(in the rows, 128 means zero)
One turn sends every row of this set to another row. A few are shown first. Where does it send the rows asked after them?
Zetef: [139 148 119 154  90 124 121 118 142 135 126 108 177 108]
nidok: [120 141 122  98 101  76 160 133 132 112 120 139 126 129]
gepe: [133 161 114 120 144 113 114 156 135 141 122 164 125 161]
lopa: [159 118 160 127 116 153 149 116 126 105 147 100 131 108]
gude: [124 154 107 161 123 106 128 151 120 142 107 164 147 154]
gomup: [137 140 122 148  91 119 113 120 146 131 127 109 179 106]
Lisar: [141 142 147 122 142 129 163 144 112 142 130 141  87 152]
rer: [139 131 148 136 114 145 111  90 113 101 126 116 122  89]
Bom: [120 154 111 160 116 105 131 152 115 135 109 164 144 158]
rikik: [122 125 102 128 131  95 132 151 137 129 108 143 144 177]
Bopop: [129 153  93 127  98 143 127 117  85 127  99 142 120 137]
vobez: [137 156 114 122 148 115 113 153 142 142 120 163 128 163]
zesi: [127 119 148 124 106 122 131 116 107 119 142  92 136  81]
kogad: [140 162 109 123 142 120 114 153 136 141 122 166 125 160]
tesu: [138 136 133 146 153 158  91 113 126 150 129 106 122 129]
puzu: [119 151 105 161 117 100 132 149 119 137 108 165 144 152]
neb: [126 119 151 123 111 125 129 116 113 121 144  91 142  81]
Sope: [141 127 149 135 115 149 118  92 110  98 129 115 113  93]
tal: [121 123 103 122 135  95 135 155 135 130 114 140 135 178]
lili: [137 110 157 148 135 108 143 111 169 115 132 106 131 144]
kiv: [123 155 108 159 119 106 133 154 116 138 108 164 144 157]
Sovad: [118 126 105 121 130  95 130 153 132 124 112 141 138 180]
pivo: [164 116 158 123 119 156 145 115 125 106 143  98 126 113]
daniv: [138 143 142 119 148 128 157 144 106 137 129 144  85 148]
sogen: [124 119 153 125 112 125 134 119 112 120 144  92 145  82]
bigan: [116 144 122  96  96  76 154 130 133 122 121 135 128 125]
guki: [133 128 149 135 120 149 114  89 114  98 129 116 123  92]
Sata: [120 127 103 124 130  95 131 151 133 124 109 145 138 179]
bub: [141 109 164 150 138 112 139 118 169 117 137 110 132 141]
kala: [128 115 155 128 109 119 136 119 112 122 141  90 141  84]
miza: [137 124 149 137 119 149 116  89 113  99 129 112 121  94]
geger: [139 129 132 153 148 161  87 115 122 145 127 109 127 129]
Lapit: [135 163 116 121 142 117 112 156 135 139 125 165 126 163]
lol: [158 118 158 125 119 156 149 115 127 103 146 100 132 112]
Sog: [131 155  91 125  98 138 130 126  82 126 102 143 125 131]
pifi: [160 118 158 122 112 149 151 118 124 105 147  98 125 108]

guki turns into Bom
daniv turns into geger
kogad turns into rer
Now these:
tesu turns into Bopop
pifi turns into vobez
gepe turns into miza

One turn sends every row of this set to another row. A few are shown first. Where does it send the rows asked after them?
bozaz: [120 100 114 119  99 118 127 129 149 103 158 115 172 166 121 110 137 116
 141 117 131 140 112 120 157 125 124 125 112]
riza: [108  70 135 102  94 127 106 127 121 150 143 108 150 127 158 119 149 126
 138  88 106 136 122  90 151 129 136 141 131]
tof: [124 125 141 157 113 143  76 145 124 137 137  95 143 139 146 186 122 149
 131  86 122 136 116 144  86 138 126 115 128]
rimib: [144 150 108 147 140 113 119 125 110 109 109 104 100 118 160 140 115  82
 136 105 121 141 113 117  81 107 121  95 116]
loga: [124  92 119 121  96 116 125 135 143 105 154 122 165 172 135  99 148 117
 133 112 135 138 109 110 157 112 112 135 104]
mapib: [117 126 108 133 105 112 122 105  82 129 112  92 131  83 147 143 115  85
 110 114 111 139  85 137 112 123 127 100 118]
Sef: [148  99 176 160  85 135 123 118 112 112 154 145 128 131 115 144 160  95
 123  98 172 105 124 109 111 107  85 142 101]
sar: [139  82 161 170 123 132  78 141 113 139 132 138 121 138 176 148 160  82
 149 111 163 131 118 185 129  96 112 126 105]
gidot: [127 107 115 123 109 116 132 138 155 102 150 119 165 178 132 109 138 116
 142 106 134 138 125 109 150 114 114 124 104]
nof: [121  85 154 157 114 120 112 129 102 156 132 121 152 121 161 176 133  99
 144 117 143 125 125 206 140 117 137 121 102]
Mezed: [124 117 151 162  64 147 100 132 112 152 130 105  97  91 136 194 145 107
 127 122 140 117 116 134 122 141 137 131  85]
sekiv: [110 115 147 153 104 107 135 118 115 127 124 122 140  97 114 138 101 118
 156 153 123  98  82  95 124 134 115  99  94]
Lusor: [143 127 153 148 128  91 128 156 136 157 105 127 105 108 138 168 120 110
 182 105 137  96 129 169 104 113 121 129  95]
kezo: [129  90 165 134  83 119 111 105 112 113 149 134 145 126  95 177 124  95
 115 131 151  85 118 129 126 125 111 127 103]
Kevu: [137 107 123 115 104 137  92 124 132 134 142 101 147 142 126 129 123 143
 157  96 129 154 135  87 130 126 168 117 122]
zeza: [128 122 147 146 114 130  72 129 110 148 115 122 106 163 165 149 142 169
 133 107 134 124 131 143  96 109  86 119  94]
Muk: [129 109 152 165 140 144 108 138 110 129 120 122 142 133 153 181 141  98
 154 100 157 161 151 180 128  83 124 109  95]
Vebu: [127 114 164 136 116 127 149 118 123  96 149 135 128 137 106 190 136 100
 142 112 145 110 155 115 106 112  98 136 106]
Lun: [133 104 140 163 106  88 107 130 100 111 114 126 130  78 125 122 144 100
 149 103 150 117 137 200 101 118 115 122  93]
fogof: [120 107 119 100 142 117 117 154 128 120 107 108 162 105 131 114 108  70
 143  94 106 123 126 137 137 113 145 119 115]
gegug: [126 107 165 151 108 120 114 147  98 154  86 125 127  81 135 150 156 109
 138  83 146 140 115 144 136  70  85 138  78]
fopa: [153 115 126 122 137 120 124 165 111 109 111 122 128 127 144  84 126 102
 160 100 130 146 121 124 113  86 148 153 104]
firef: [127 103 159 179 101 123 119 141 118 117 130 131 129 100 136 114 134  99
 148 124 137 111  66  70 112 116  95 120 106]
sut: [123 126 101 127 125 134 131 138 118 144 143 114 131 115 127 116 119 126
 185 141 121 126 136  77 114 126 111 120 118]
kopas: [104  82  97 157 114 111 133 144 100 148 138 137 137 101 149 187 138 125
 156 118 108 114 111  93 142 111  88 128  87]
zor: [140  89 133 154  96 133  76 146 125 114 126 116 153 143 149 137 150 117
 120  64 153 150 136 172 149 122 150 117 115]
vakem: [129 101 152 148 108 126  60 149 124 125 114 112 117  81 111 175 134  77
 160 116 142 127  77 160 125 108 125 128 119]
boz: [134 111  94 185 105 144 105 140 110 133 157 129 130  97 120 167 148 124
 178 109 143 150  97  90 123 117 104 115 101]
Sos: [134 104 125 107 109 121 101 126 107 137 114 122 138 101 127  60 137  91
 150 112 136 127 105 152 146 112 128 126 103]
sifid: [121  99 139 157 127  92  96 147 107  97  96 121 147  81 129 150 134  82
 125  88 138 120 149 176 108 100 108 113  89]
mame: [113  89 135 132 111 124 118 136 120 117 129 126 128 142 164 136 171 126
 145  74 130 152 158 185 152 123 121 135 119]
Fitek: [136  91 141 167 123  92  96 158 100  80 112 127 119  91 138 143 145  91
 145 107 140 128 128 176  89  96 122 146 102]
demut: [141 118 120 147 107  99 121 114  85 138 110 117  96 109 184 102 140  90
 116 108 126 120  88 126 100 105  98 119 105]
Kap: [ 89  94 150 135  98 141  75 124 105 151 132 106 133 121 162 162 159 140
 115  95 110 131 107 155 119 132  77 125 126]
tib: [124 138 148 155  98 145 100 133 132 144 113 113  83 111 140 199 142 105
 138 116 141 115 153 123 115 125 117 111  70]
getug: [131  86 126 126 115 110  77 138 125 106 116 129 122 168 155 150 136 129
 138 109 136 130 147 182 149 117 149 122 104]
luzik: [127 105 113 142 111 138 108 146 116 160 132 123 149 110 145  91 138 106
 146 109 132 114 124  57 129 111  85 116 109]
Dusov: [120  87 104 128 106 130  96 147 105 142 138 109 153 108 129 127 110 111
 145 149 116 114  98  67 132 119 127 132 120]
mis: [103 130 151 157 133 124 149 135 126 109 116 126 130 103 127 142 124 106
 162 120 120 125 113  70 114 109  83 100  97]
Kubo: [120 107 158 163  83 143 103 145 120 145 119 121  76 105 167 182 168  94
 124 110 137 112 127 115 119 120 102 144  82]
tef: [129  97 130  98 116 121  84 119 139 144 127 125 116 160 156 101 145 132
 156 103 128 125 148  86 140 114 119 115 107]
Fozil: [137 102  93 171 109 110  85 133 129 157 141 147 122 120 139 154 131 112
 169 123 141  88 105  99 131 129  89  91  82]

bozaz turns into gidot
Lusor turns into gegug
tib turns into Kubo
Now these:
getug turns into mame
kezo turns into Vebu
zeza turns into Kap
mis turns into firef
Lun turns into sifid
riza turns into Kevu
fopa turns into Sos
boz turns into Fozil
Muk turns into sar
luzik turns into Dusov
demut turns into mapib

One turn sends every row of this set to another row. A few are shown first. Where does it send the rows asked after them?
med: [122 126 142 131 167 106 109  97 149 107 141 128 131 165 148 149 105  95
 149]
gima: [ 80 150 124 154 172  80  57 105 149 168 118 103 141 118 146  87  84  93
 138]
fezu: [ 87 136 108 148 105  82 114 117 124 130 131 106 108 100 155  88 109 124
 112]
mos: [128 142  90 110 114  93  86 137 153 184 126 106  94  94 161 148 128 116
 156]
Rupo: [ 90 141 110 107 155 105  86 133 167 202 156 130 108 111 135 124 114  91
 134]
Timos: [110 136 151 151  77  97 110 114 144 154 112 114 138 105 128 136 118 123
 123]
sobub: [100 134 112 129 155  84  84  98 148 215 113 105 110 154 146 144 115  78
 140]
rez: [ 65 129 104 126 174  89  80 131 125 179 138 134 121 106 114 128  95 106
 149]
vutib: [126 145 144 125 161  76 104  98 147 208 149 126 140 153 148 122 118 105
 129]
tuku: [125 129 143 133 158  90 107  73 166 120 140 125 140 154 157 147 108  76
 137]
zapu: [151 143  84 114 139 103 102 137 154 180 113 128 102 100 151 137  97 106
 162]
zad: [111 135 124 138  91 102 103 104 144 122 104 117 118 111 156 182 113 102
 139]
kikod: [112 116 123 130 147  75  92 121 160  91 143 124 135 158 161 155 118  99
 151]
kagad: [109 137 152 141 171  57  81 139 107 130 144 143 145 112 173 120 107 123
 140]
nes: [ 80 131 130 120 111  59  68 111 134  99 131 125 126 153 163 135 115 111
 127]
Pif: [ 93 135 124 158 126  89  96 109 133 120 113 115 136  61 148 113 107 122
 171]
Pezun: [128 149 149 131 158  55  79 112 151 162 149 139 143 104 198 129 119  91
 123]
gadad: [118 138 123 129 192  92 100 109 130 197 133 123 131 151 141 153 110 115
 152]
zeti: [124 155 138 130  86 104  91 122 154 143 146 125 130  85 166  93 112 108
 153]
piraf: [ 80 127 115 122 141  82  80 115 157  98 119 112 107 143 168 165 132 115
 142]
bav: [ 92 139 118 116 116  66  66  92 167 122 128 119 118 141 183 159 124  85
 121]
buz: [ 95 134 140 130 128  69  86 114 123 197 130 114 124 172 130 100 107  99
 130]
ril: [101 130 134 144  85  92 109 109 132 108 107 116 121 112 145 163 115 117
 138]
Nuko: [115 151  85 127  97 106  91 118 139 162 136 117  98 107 183 122  98  90
 111]
rugik: [131 132 117 141 157  49  91  83 151 181 127 108 141 127 160  92  92 110
 180]
gazon: [112 121 126 132 132  57  82 109 153  98 144 132 149 158 163 146 106  86
 138]
Lonu: [133 132 108 132 163  69  81 111 126 172 131 118 135 144 155 101  79 121
 193]
rufe: [122 141 135 130 193  85  90 140 146 145 140 128 122 106 190 153 128 115
 150]
sep: [ 77 120 128 141 170  81 103 116 129 181 108  96 108 156 122 125 124 120
 155]
kemat: [ 95 157 131 139 169 105  71 120 180 174 132  92 122 128 155  84 108 100
 139]
suban: [110 137 118 128  87  42  90 110 142 176 128 110 125  84 148 103 122 115
 130]
Zosa: [ 99 128 126 159 108 102 101 113 126 149  89 114 136  96 124 170 104 122
 142]
duvi: [ 93 156 117 136 175 112  53 138 142 167 127 107 124 138 151 100  84 101
 153]
Vivom: [117 121 123 130 142  66  90 102 178 105 141 122 139 150 171 157 120  80
 142]
kefes: [139 141 121 126 106  58 115 112 160 176 126 127 127  94 140  83 104 108
 132]
von: [122 151  99 133 121 120  73 119 139 148 120 127 123  75 173 148  93  93
 175]
saku: [141 135 116 127 162  79 101 107 164 179 137 103 120 139 164  97 106 123
 189]
tipek: [ 69 133 130 127 146  67  91 112 152 187 151 129 131 101 118  94 110  97
 123]
Fes: [114 139 136 135  71  94 102 105 140 122 116 121 124 118 154 160 110 102
 128]
torud: [102 132 144 142 180  62 106 100 118 185 136 124 148 149 128 120 109 127
 140]
ketu: [ 86 133  72 151 141  99 101 112 123 138 109 105  97  88 164 142 100 111
 135]
moget: [118 128 146 135 153  84  96  82 136 110 141 136 149 163 148 139  91  82
 138]
pibu: [ 96 126  94 134 124  63  80 138 100 153 109 113 116  90 133 134 104 138
 164]
pumiv: [114 125  96 143 147  64 107 124 116 149  98 129 127  87 119 110  86 129
 162]
gel: [126 143 126 136  86 123  93 124 144 169 109 122 127 112 142 172 108 106
 134]

gadad turns into vutib
ril turns into zad
mos turns into suban
Now these:
rez turns into Rupo
Zosa turns into gel
kemat turns into gima
zapu turns into kefes
med turns into tuku
sobub turns into buz
kikod turns into Vivom
rugik turns into Lonu
kagad turns into rufe
piraf turns into bav
zeti turns into Pif
ketu turns into Nuko

